In the data rows, the value 128 means zero.
Every row has a hidden score from 0 to 30. What is each row's score? 15 is about the middle. The score is a weighted sum of the row's numbers plus the product of two more (or one squared), each taken from its middle value.
[124  72 103 101 115 187 121  77 107 173 162 185  77 144 178 160 161] 15
[144 160  57 121 183  33  95 171 129 103 114 113 148 158 103 175 129] 22
[149 112 163 140 173 174  99 116  73  91 173  60 139 111 112 156 162] 12
[ 42 173 119 122  80 114 103  93 138  80 157 160 158 148 227 119 135] 17
[ 76 143 197 109  93 161  81 144 121 197 160  55 134 158  96 123 119] 15
[ 85 111 150 144 175  67 124 146 169  60 107 157 137 129 139 176  80] 16
[115 128 215  70 104 115 125  94 130 114 154 126 184 103  90 147 146] 15
[ 61 166 147 114  34 145  98 101 150 114 163 183 144 153 156 100 124] 21
[151 182 117 164  96 141 102 165 113 154  77 159 103  60 152  90 126] 14
[ 94 131 102 169 194 161 149 135  99 176 125 103 118 120  67 168  74] 20
[190 139 102 165  48  58 162  85  86 131 150 112 126 129 215 152 162] 15
[207 104 154 160 125 132 112 160 144 129 154 132  98  98  22  67 137] 10
[ 74  74 171 126 140 144 156  99 144  67 112 196 132 122 190 124 138] 14
[ 91  68 187 131 124 162 141 130 116  66 101 168 163 181 129  96 141] 11
[114 196  68 121 172  95  76 167 129 127 132 117 140 128 120 153  79] 20
[ 74  68 178 131 126 142 147 107 121  67 114 187 153 134 196 113 154] 13
[114  79 119 177  91  80 175 194 115 158 109 125 175  79 127 103 149] 21
[137 117 178 167  49 198  71 102 159  82 184 123 132 123 114 111 114] 25
[126 111 146 156 157 124  98  59 191  83  89 129 105 155 159 168 124] 24
[ 67 124 120 125 135 140  90 200 150 163 100 160 133  80 143 157  71] 15
[130 146 182 124 138 211  83 168 107 150 144 116  85 114  70 120  82] 19
[ 97  77 159 158 170  94  83  93 191 101 119 121 113 129 118 174 167] 18
[119 124 120 143 101 126 134  78 142  53 142 224 157 117 131 133 121] 18
[ 67 132 201 118 125 153 149 167 119 119 121 100 153  81  56 126 164] 12
[ 79 126 118 106 135 157 109  79 147  90 116 233 115 148 174 118 136] 20
[136 131  75 146 163 118 191 150  94 159 144 181 123 111  56  50 130] 13
[120  79 198 134 100 218  87  96 128 120 156 157 112 124  79 109 170] 28
[ 97 112 166 139 115 105 185 120 138  13  99 147 156 171 139 135 141] 12
[138 130  65 149 101  45 107 148  78 126 127 135 178 117 151 208 175] 19
[198 136 119 190  68 127 183 122 128 136  94 145 100 112 125 132  66] 16
[144 157 118 100  97 149 223 131 137 153 120 154  73 158 109  31 124] 8
[163 116 130 128 143 127 184  75  93  65 157 131 169 187  64 120 132] 12
[ 47 106 175 132 129 113 180 126 133  65  85 148 164 183 159 132 113] 13
[123 101 183 112  69  32 174 179 137 135  97 108 150  90 191 150 150] 13
[124 134  54  77 140 116 202 126 182 140 101 161 133 149 158  62 110] 25
[221 103 103 124  63 129 181 113  96 124 194  97 164 106 154 118 117] 19
[114 193 137 114 191 115  47 144 118 128 146 134 120 122 128 121  71] 17
[112 100 152  53  90  76  78 183 182 125 155 137 110 193 171 113 131] 9
[134 158  65 192 105 122 130 151  72 134  96 128 103  93 195 158 166] 14
[127 133 102 133 199 119 107 198 122 120 126 130 103 145 119 142  43] 15
[141 133 120  79 173 122  99 134 132 171 190 147  69 137  55  68 180] 7
[117 138  90 147 160 101 197 121 123 204 146 116 109 173  99  97  45] 22
[120 180 104 176 106 112 157 102 129 108  90 157  91 147 180 165  63] 20
[158  96 153 148  79 107 135  49 124 113 138 171 183 131  92 158 140] 20
[147 147  87  55 118 105 156 151 134 143 167 162  98 114  82  76 210] 9
[209 142 114 117  97 140 156 184 108 162 157  82 110  55 123  85 133] 15
[157 171 144 167 139 105 126 104 128 190 157  81 116  95 139  88  54] 16
[113 123 202 100  82  89  75 104 128 148 183 152 175  71 112 128 161] 19
[152 130 156 171 138  97 136 105 133 217 172  83  70 119 141  86  77] 15
[140 185 125 164 103 165 127  84 151  95 107 160  79 146 157 100  83] 25
[104 154 101 152 150 113 136 100 142  62  94 207 145 136 167 119  82] 16
[171 108 138 111 103  69 172  78 112  71 100 161 133 191 124 188 173] 14
[ 86 160 135 106 138 155 152  97 106  52 120 189 169 141 141 126 106] 14
[142 106 111  99  81 135 216 163 152 105  73  92 173 189 118 116 113] 27
[141 165  76 152  98 110 175 119 151 183 119  87 132 130 214  71  58] 24
[134 117  74 110 163 111 179 114 156 159 111 197  95 157  84  44 152] 7
[196 130 148  93 111 152 164  52 131  76 113 150 147 168 154 124  97] 15
[193 103 170 128  88 158 130 156 129  90 167  60 162  62 141 122 123] 14
[164  63  66 130  72 168 182 109 105 170 108 125 138 199 176 155 119] 16
[ 71 128 169  96 108 103 132 111 124  65 157 189 180  93 129 151 155] 14
[115 152 216  94 114  89 120 123 135  73 150 133 147  66 107 153 158] 17
[ 59 153 186  72  67 123  68 109 127 121 179 160 156 159 165 129 133] 22
[165 174  48 138  87  90 177 128 166 154 117 138  88 127 176 116  79] 21
[163 101 154 156 143 179 128 141  76 147 152  39  97 102 136 168 144] 13
[196 125  93 117  47 155 176 141 110 146 137  43 149 137 208  92 144] 23
[117 101 118 143 189  65  78  98 186 116 117  87 107 142 129 197 173] 15
[ 98 140 158 150 183 168  77 165  70 100 125 101 138 108 117 173 111] 14
[117 117 165 144 158 205 125 128 118 191 146  74  86 146  91 128  63] 15
[204  89 122 107  74 137 171  93  98 120 186 113 191 123 132 122 121] 15
[175 123 126 139 147 185 152  77 105  71 136  87 176 171 107 133  88] 14
[124 165 103 110 204 129  88 177 142 105 164 135 100  90 152  78  83] 12
[ 98 161 160 118 120  93  63 149 141 110 116 189 129  72 141 193  91] 25
[ 95 122  97 128 210 114  94 136 116 214 134 164 103 151  79 125  86] 13
[ 81 146 168  87  86  99  85  94 132  87 185 181 165 100 168 121 173] 18
[130 147 145 150 131 178 167  61 131  41 106 153 139 157 134 118 102] 17
[121 133  63 109 207  84 103 181 116 170 134 117 131 148  42 146 137] 21
[107 120 143 111 158  81 154 178 180  88  59 140 147 103 121 140 115] 14
[151 118 111 185  79 162 132 110  80 172  99  79  92 124 171 162 201] 13
[140 114 171 152  99 139 124 183 129 209  97  86  64 108  97 106 158] 10
[142 166  29  99 138 130  81 101 117 179 163 120  93 210 144 114 158] 12
[116 165 115  85 142 164 134 180  88  83  95 172 131 100 103 148 152] 10
[ 94 138 177 146 139 171 137 128 128 153 144 103  31 139 132 161  84] 21
[104 151  78 107 125 159 123  84 158 102  91 218 100 145 177 121 139] 15
[121 145 158 143 147 128  39 112  59 202 147  94 125 167 146  96 158] 20
[163 121 110 141 194  50  79 140 146  93 137  45 149 156 133 184 119] 19
[102 140 116 170 211 138 139 126 102 147 135 141 140 112  61 109  68] 15
[160 141 190 158 155 114 142 141 100 168 121  66 113  54  94 121 133] 12
[213  92 143 168  63 171 157 109 131  84 167 121 144 134 110  70 105] 11
[ 98  86 165 125 159 116 121  62 166  84  83 137 148 141 186 176 149] 17
[109 129 175 134 159 148 112 137 139 115  80 160  91  93 115 208  78] 24
[ 95 174 130 175 169 151 108 131 102 122  98 129  57 128 140 173 107] 21
[ 97 159 131 120 153 129 159 105 107  55  96 194 164 148 135 123 100] 13
[101 116 189 109 125  77 133  76 142 144  77 118 188 126 163 184 118] 17
[127 104 148 167 110 150 190  72 126  61 113 164 125 199  89 135 117] 16
[211 116 102 137  28 100 178 146 132 114 178 144 109 104 188 116  90] 15
[128 142 210 108 147 185  76 127  87  92 160  93 158 111 101 125 127] 17
[144 113 130 189 140 174 114 117 109 163 138  43 106  98  84 195 139] 17
[ 36 174 123 141 108 148  95 108 141 104 157 150 145 163 212  61  96] 15
[143  87 130 131  66  94 201 190 156 112  93  97 170  89 169 114 135] 27
[135  96 129 176  91 162 152 106  90 146  65 106  99 150 143 181 205] 13
[126  79 173  66 124 137  94  80 123 116 176 184 141 111 139 141 186] 17
